One vector is turned by the same rotation once a tick. Each row is the vector after some number of ticks, and that number follows the row.
The counts run from 0 to 171.
[-20  -2  30  15  15   1   2  10  19  -3   1 -17   0  -5   8  -5 -18  11
  -9  -8   1  -8  -1  10  23  10   3  21  -3 -25  -9   5  21 -12 -20 -22
  -8  -6 -17   5 -10   4 -15 -11 -17   8   5   2  -3 -12 -16  26   5  25
 -25   3   5  -4 -46   6   6   3  10] : 150
[-32  14  11   5  14   8  -2   1  28   4  12  -5  10 -32  -7  -8 -12  17
 -19  -2   2 -18  13  11  24  -2  -4  16   7   2 -10   9   3   1  -9  -8
 -19  -8 -20  19 -26 -11   6   3 -17   4  14   5  -2 -17  -5  -8 -26  18
 -37 -10 -12   7  -4  19 -16   2  11] : 78
[-16  -1  41   5  -7   0  10  12  30  13   9 -17  -5  -6  -2  -9  -3  20
  -6 -20   1 -25   7   2  44  26 -10  14   9 -23  -5   9   4  -4   2  -6
  11  -6 -14  15 -11 -11   3  19 -14  -2  -9   5  -5 -21   1  -4   1  15
 -24   8   3  -2 -18   0  -8 -19  -4] : 57
[-36  23 -10  12   4   8   1   4  27  -4   3   1   3 -18  -8  15   0   0
 -13   0  -6  -2  13  -3  13   8  -8  13  -4  -6 -15  -3  17   5  -7  -1
 -31   9 -24  -3 -23 -19  -1   9 -21   8   8  -9   4 -14 -14   4 -16  17
 -34   5 -18   6  -8  17 -27  -3 -22] : 82
[-36  -4  16   8  14  -5  -6  -1  14   7  11   0   3 -10  -2 -15  -4   5
  13 -11  -5   0 -14 -18   9   3  -1   8   3 -21  -8   1  20   1 -15 -17
  14  -3 -23   1 -27  -3 -20  23 -20  -1  23  11  15 -23 -16   2   1  17
 -27  10  37   2 -29   7 -10  10   7] : 106
[-28  -9   1  19  20  11  16  10  15  -1  24 -21  -3 -13   8   3  14   8
 -16 -18   6 -21   6  -9  36   5 -21   6  -6 -24 -21   1   0 -11  -3   2
  22 -15 -17  11  -9  -2  -5  14 -12  10 -12  10   2 -12 -11  -6   0  29
 -34   5  10  -6 -12   6  -7  -9  -5] : 164
[-39   3  20  10 -11  -3   6  -2  25   7  -2   7 -10  -3  -3  -4   0   9
   7  -6 -15   5  -3 -15   7  18  -5  19  10 -24 -26  -2  24  11   8  -2
   3  -1 -19   2 -24  -6  -3  26 -15   2   8   8   0 -23  -9  15  14  20
 -17  16  11   5 -16  14 -20 -16 -18] : 102
[-36  -6  11  22  10   4  26   5  29  15  11 -22 -15 -16   1  -3  16  13
  -3 -15  -7 -10  -8 -17  11  14 -21   4   8  -9 -12  -1   3   2 -12  -3
  12   1 -14  21 -20   3 -22  28  -9  14 -16  11   1 -13 -15  -4  31  15
 -24  -4  11   3 -13  11   1   6 -16] : 13
[-19   1  48   7 -10  -1   8   9  30  15   8 -15  -4 -14  -5 -13   0  22
  -2 -20   4 -31   9  -4  36  23 -13  16  14 -19  -5   8   7   4  -3  -9
   2  -4 -19  12 -14  -1   1  19 -16   3   1   9  -2 -15  -1  -1   0  13
 -26   5   0   3 -19  -2  -1 -12  -4] : 58
[-21  -1  18  10  23  20   2  16  28   3  10 -18   5 -24   0  -6  -3  13
 -12 -14   9 -26  21   3  29  17 -20   6  -1 -18  14   7  -2   6 -16 -11
  -2   2 -13  18 -13   0 -23   2 -10   4   0  -4   2  -6  -1  11  -5  18
 -43  -3  -2   4 -26   5  -2   8  -3] : 168
[-23   4  20  19  22  17   0   6  13   9  -1  -6  16 -19  -2 -11  -9  -5
 -17   5   2 -16  12   3  10  -4   9  10   5 -13   8   7   9 -13 -31 -15
  -5   7 -28  23 -22   4 -23  -2 -21   5   7  -6  13 -11 -13  -2  -4  19
 -36  -6  -4 -10 -25   0  -6  17   7] : 1
[-26  10   7  14   3  23  12  18  20   6   9   1  -1 -10  -1  -5   5  -3
  -2  -3  -3 -21  10   3  19   9  -4  25  -6 -30 -12 -22  27 -14  -3  -5
 -14  -3 -33   3 -20   4 -13  -2 -31  -3 -18  -7  19 -10 -12   8   5  14
 -27  17  -5  16 -22   4   5  10   1] : 44
[-13  14  21  19   9   9  11  18  16  11  -9 -25  -2   5  -3  18   0   2
 -16  -1 -10  -4  -2   1  20  15   8  -5   4 -11   0   6   6 -13 -22 -16
  -4  23 -21  19  -6 -10 -27  14 -20   8 -22 -11   6 -23 -20  -5  17  18
 -26   0  -7 -11 -32   2 -14   3 -23] : 130
[-21   4  -5  -5  18  20   8  17  25   2  14 -17 -18   1   2  12   6  19
 -17  -9   6  -4  14   5  24   6 -16 -12   0 -17  -6  11  -3   4 -11 -17
   7  12 -17  19 -14 -17 -10  18 -14  12 -21 -21   4 -25   1 -11   6  10
 -24   9  19   2 -11   6  -9 -26 -18] : 52
[-20  14  19  14  10  -5  15  12  17   6  -3   7 -11   9   2   2 -12   1
  -5  -6  -1  13   1  23  19  14  11  20   3 -14 -14   8  31 -11 -12 -13
 -29  13 -38  10 -14 -12  -9   4 -27   1  -6   0   0 -15 -14  15  15   8
 -10  12   4   1 -32   3  -1 -22 -16] : 24
[-38  -3   0  -1  18   4  21   8  17   0  25 -18 -14 -16   6  -5   4  16
   2 -13   0   1  -6   0  10 -18  -6  10  -5  -3 -27   3  15  -1 -12 -23
  -7  -7 -20  16 -32   9  -8   5 -14  24  -2   9  -2 -18  -8  -7   8   6
 -21  -3  28  14 -20  14  14   4  13] : 31
[-29   9  15   8   8  -9  27   2  11  11  15   3 -12   0   0  -6   4   8
   3 -10   3   3  -9   6  17  -6   5  29   8  -8 -30  -7  34 -17 -13  -8
 -16  -1 -39   8 -16   1  -1   8 -34   5 -10  12   4 -10 -19  -5  16   7
  -7  14  18   6 -23   4  15 -10  -2] : 27
[-23   2  40   7  -3  -1   6   8  27  14   4  -9   1 -17  -5 -18  -4  23
   2 -20   5 -26  15   0  34  21 -13  25  16 -20  -1  12   9  10  -7  -8
  -7   3 -19  16 -12   1  -3  14 -17  -2   7  11  -2  -8   1   6  -3  12
 -30   4  -2   4 -17   4   2 -11  -6] : 59
[-29   5  11   7  29   0 -10   1  12   0   4  -7   6 -14   0  -3 -16  12
  -5   1   2   7  -2  -5  -1 -10   5   0   7  -9  -3  14  13   6 -32 -35
   4  18 -25  10 -24  -3 -27   6 -19  16  18  -4   7 -29 -12   2  -2  13
 -26   0  25  -7 -32   6  -6   9   4] : 109
[-33  10   2   3   3   7  -3  25  13  19   5 -11   1  -2  -2  -2  10   7
  -8   7 -16 -23  -9  -6  16   4  -1   2  -4 -24 -13   2   2  -2 -14 -24
  15   9 -13   8  -2 -11 -22  23 -31   1 -14   5  24 -21 -18 -10  13  22
 -32   4  16   5 -16  13   1  15  -1] : 89
[-38   0   0   1  18   4  18   9  12   6  27  -9 -15 -10   5 -11   4  11
   6 -15  -5   3 -10   6  14 -14  -1  14  -6  -6 -24   2  18 -10  -8 -16
  -4 -12 -25  17 -28   3  -9  11 -17  17  -2  15   4 -21  -8 -10  12  11
 -19   2  31  14 -21  13  13  -1  18] : 30
[-31   7   3   0   6   5  -5  24  13  20   3 -14   1 -11  -4  -1   7  19
 -15  13 -12 -23  -6  -5  13   4  -5   3   5 -21 -16   3  -3   1 -24 -27
  13  14 -14  16  -4  -8 -23  17 -28   4 -17  -2  21 -14 -16  -9  14  20
 -32  -2  16  11 -13  14   9  15   0] : 90
[-25  17  -6   0  20  -9  -4   9   7   2  19  -5 -10   2   8  11   7  17
  -8  -8   1   7   0   8  21  -8   4   5  -1  -8 -26  26  16   5 -18 -27
  -2  13 -30 -12  -8 -22  -5  19 -28  13   3   3  10 -29  -9  -5   3  11
 -24  14  22 -14 -22  -2   3 -20  -6] : 69
[-32  23   4   6  -2  18  -1   2  29   5   8  -8   4 -25 -11   2  -5   7
  -8  -4 -10 -12  20   2  15   3  -1  16  -3  -1  -5   2  10   5  -2  -9
 -28   4 -18   8 -36 -12   8  10 -11  11  10  -9   2 -27  -4  -5 -19  14
 -37  -4 -20  14  -4  20 -24   3   3] : 80
[-36   6  -2   2  22   2  28   6  24   2  11   5 -17  -9  -1   0 -12  14
   5 -19   5  24  -4   1  11   5 -18   8   5  -3 -11  -6  14   5 -10  -1
 -20   5 -21  26 -34  -8  -9  10  -9  12  -1  -4  -8 -14 -11   2   4   9
 -14   4  31  19 -17  22  -8 -17 -20] : 141
[-31  17   9   7   5  13  -1   2  31   5   8  -4   7 -27  -8  -5  -9   9
 -12  -4  -4 -13  15  14  19  -2  -3  12  -4  -1  -6   6  10   5  -4 -11
 -24  -5 -16  13 -36 -14   8   5 -13   4  13  -2  -1 -20  -3  -4 -21  17
 -38  -9 -14  12  -4  18 -22   4  11] : 79
[-27  11  19   7   8   5   2   0  28   9  17 -12  10 -31  -6  -5 -16  21
 -21   2   6 -20  10   6  21  -6  -7  20  13   2 -15   4   2  -7 -11 -12
  -9  -9 -20  16 -23  -6  10   3 -23   6   8   4  -6 -15  -6 -12 -25  15
 -35 -12  -7   6  -5  15 -11   6  13] : 77
[-45   0   1  27   4  14  17  -9  27   9  14   1  -3 -22  -2 -10   8  -1
 -13  -2  -9 -11   7   0   5   0  -4  22   5  -7 -19  -5  20  -5   2   3
  -5 -16 -28  17 -37   2  -7  16 -14  12  -3  10   5 -17 -12   2  22  18
 -24  -2  -7   3  -2  17 -11   5   1] : 120
[-14   8  20   8  17   5  13   9  21  -9  14 -37   0 -13   5  21 -12  15
 -15 -20   8  -1   3  -5  27  -6 -12   5  -2  -3 -17  -5  12 -13 -18 -14
  -7   1 -11  12 -24  -5   6  -7  -8  20  -4 -15 -21 -19 -11  -4 -25  18
 -27  -8   1  -1 -32   5 -19  -7  -7] : 36
[-20   6  27 -10   4  11   6  17  28  19   3 -11   4 -13 -12  -3 -19  27
 -15  10   1  -7   5   1   9   6  -1   0  23 -10  -6  -7  -6  -6 -22 -24
   5  13 -13  38 -20 -17  -6   7 -22  -1 -16 -18   9 -19  -7 -16  -9  10
 -21  -3  13  19  -7  15 -13  -5  -4] : 94
[-40   4  23   7  -9  -7  10   5  21   8 -10   7  -8  -4  -8  -2  -3  13
  -7  -7  -8   2   7  -5  12  15  -8  20  18 -18 -20  11  16  17  -1  -9
 -16   9 -26  20 -22  -7   6  21 -17   6   7  -1  -3 -15 -12  10   6  20
 -15  15   1   1  -5  20 -21 -33 -28] : 100
[-31   6 -10  20  26  17  16   1  22   4  16  -5   3 -25  -4   0   0  -2
  -2 -19  -2   4  -4 -19   9   2 -17  -3  -1  -3   0 -15   8  -9 -11   6
  -2  -5 -17  15 -37 -11 -22  15 -11   9   5   1   8 -21 -16 -12  -6  19
 -33  -3   9   5 -16  14 -25  18  -9] : 124
[-30   7 -12  -2  26  22  13  18  13   7  17   9  -2 -12  -4 -12   4   1
   0  -7   8  -9  13   2  17   2 -11   9  -7 -24  -4 -14   7  -9 -10  -2
  -3   3 -33  12 -19  -9 -15   5 -31  -2 -13 -11  23 -11  -9 -14  -6  11
 -28  17  19  18 -13   4   5   4  -2] : 47
[-22  -4  20  12  16  16   7  15  26   5  10 -26   5 -25   2  -4   9  16
 -14 -17   8 -34  14  -9  32   8 -24   8   2 -16   3   8   0   3 -19 -10
   2   2 -11  15 -14   4 -17   5 -10  14  -4  -2  -2  -7  -7   3  -5  19
 -41  -4  -5  -3 -20   2   3  15  -4] : 167
[-33   4   4  -1  16   8  -6  22  17  18   0  -8   1 -14  -4  -4  -7  20
 -22  10  -3 -17  -2   1  10   5  -7   2  11 -21  -9   3  -9  -1 -30 -27
  11  12 -11  21  -3 -11 -24  10 -30  -1 -15  -4  21 -12 -14  -4  12  20
 -30  -5  16  12 -11  19   2  11   0] : 91
[-44   4   2  26   8  18  17  -6  27   5  14  -3  -3 -27  -4  -6   7   0
  -6  -5  -8  -8   1 -18  -1  -1 -12  18   7  -6 -22 -15  19  -3  -6   5
  -5  -6 -26  14 -39   5 -13  15 -13  13  -4   7  10 -14 -14  -1  14  13
 -26  -1  -5   9  -5  16  -7  15  -1] : 121
[-27  10   8   2  24  21  10   5  11   3  11   6   3  -9  -1 -10 -11  -6
  -6  -6  12   0  20  21  17 -15  10  21  -6  -8  -5  -1  24 -16 -13 -13
 -24  -1 -42  18 -33   1  -2 -10 -28   3   2 -10   7 -14  -6  -7 -14  10
 -21  10  11   7 -22   4  -1  -5  12] : 155
